128 stands for zero in the data rows.
Here are some numbered points:
[160  54 109 121 195  89 111 172 105 145 151 154] 0
[122 194 131 118 141 104 175 119 187 179 136 101] 1
[120 121 116 153 145 173  88 131  87 143 118 119] 2
[ 99 105  86 159 158 107 113 177  97 202 181 155] 3
[124 123 103 153 149 160  87 133  78 146 126 117] 4
[111  95 111 135 160 140  99 146 130 148 123 131] 5
[129 148 112 117  95 126 138 106 134 139  98 137] 6
[180  71 149 124 146  94 148 103 140  69  93 110] 7
[135 104 104 128 139 115  87 129  86 138  99 135] 8
[152  96 167 100 135 129  92  57 129  68  98 122] 9
[103 128  75 121 212  85 126 119 165 152 149  88] 10
[118  93 122 160 148 132 139 165 123 121 124 159] 11
[ 87 130  86 133 123 102 157 160 196 202 171 142] 12
[108 174 137 122  86 125 167 108 169  93 113  68] 13
[103 125  72 156  95  83 128 168 125 117 172 171] 14
[ 98 107  86 165 132 150 134  96 131 141 139 138] 15
[117 195 149 160  52 137 189 164 100 153 119 144] 16
[137 136 122 106 151 105 111 133 191  91 112 100] 17
[135  90 100 163 123 141 125 170 121 135 110 122] 18
[136 102 147 168 116 164  93 142 219  85 122 140] 19
[129 170 138 128  91 128 141 116 152 100 118  76] 20
[149 109 160 147 108 135 156 108  60 104 163  82] 21
[105 179 134 125 109 101 210 191 111 167 173 221] 22
[149 107 168  82 131 192  92  95 102  55  88 104] 23
[188  81 156 139 165 126 135 158 160  97 121 130] 24
[135 123 161  73 119 123 161  84 144  77 134 128] 25
[168  18 125 104 168 153 133 129  80 130 141 155] 26
[122 156 133 121  98 125 135 122 139 127 133 126] 27
New points follow, each followed by the numbers of its three nearest points above by angle, nearest first.
[ 48 160  73 200  99 131  88 184 109 250 184 164] --> 3 12 14
[154 148 128 137 113 114 170 138 108 119 127 142] --> 16 22 21
[134 142 173 104 107 145 162 163 129 153 175 163] --> 22 16 27
[139 137 186 120 101 161 113 197 122 166 152 178] --> 22 16 3
[151 139 132  98 130 126 131  92 122 135 144 156] --> 25 9 6
[100 120 102 110 168 146 145 195 212 123 120 169] --> 12 11 19
[128 133 195  98 104 172 112 187 121 165 156 171] --> 22 16 3
[114 161 111 165  88 124 141 114 116 100 116 165] --> 16 6 27
[101 113  95 137 201 104 124 126 165 153 169  86] --> 10 12 5
[112 121 170 150 112 170 145 130 126 130 112 151] --> 16 11 19
[132  99 145 113 135 140 130 127 129 142 149 152] --> 26 0 24
[146  96 144 128 166 129 116 135 148 116 111 128] --> 24 7 0
[141 156 125 136 101 140 124 151 135 146 113 148] --> 16 6 27
[118 125 109 134 133 112 178 129 137 126 113 127] --> 1 12 22
[137 114  98 123 162  94 134  93 132 112 140 123] --> 10 7 0
[102 177 159 140  92 152 132 118 151  92 142 127] --> 27 20 13
[134 122 148 138  71 143 148 125 104 106 101 146] --> 16 6 21
[161 122 149 152 104 113 145 127 122  87 104 122] --> 7 24 21
[109 177 127 118 107 137 122 104  82 107 136  95] --> 20 21 27
[141 149 116  85 113  84 137 118 132 130 148 177] --> 22 14 27
[143 135 104 108 139 112  90 150 216 101 142  66] --> 17 19 10
[160 162 124 144  76 122 111 167 130 161 103 152] --> 16 6 27
[ 99 133 171 147 132 192 142 115 141 113 136 158] --> 19 23 15
[170 124 143 153  92 128 129 173 117  80 132 153] --> 24 11 19
[141 145 143 148 130 120 168 185 140 160 164 145] --> 22 12 16
[105 149 122 146 124 113 129 140 164 155 156 123] --> 12 1 3
[138 106 151 107 129 117 118 132 160 126 136 139] --> 24 19 17
[157  73 131 147 189 159  66 130 120 136 127  86] --> 5 2 4
[184  98 123 148 142 130 103 125 115 101 104 109] --> 7 24 9
[162 117 125 114 174  77 179  91 142  98  87  59] --> 7 17 10
[ 99 148 142 115 116 116 147 112 181 118 131 110] --> 13 1 20
[115 128 126 138 114 121 133  99 186 128 135 127] --> 19 13 1
[120 128 161  88 147 162 127 125 172 170 120 125] --> 1 12 5
[114 105 102 156 150 101 114 167  98 186 184 141] --> 3 0 14
[129 126 166  76 137 123 153 100 155  90 130 151] --> 25 9 7
[135  76 166 100 138 117 121 109 150 135 148 144] --> 26 9 25
[139 150 132 114 117 109 103  76 144 110  93 119] --> 9 6 20
[122 177 156 132 132 151 152  95 105 199 163 138] --> 1 16 22
[121 140 124  97 135  99 141 118 140 135 145 174] --> 22 12 14
[150  64 120  92 209 110  38 124 165 147 131 101] --> 5 0 10
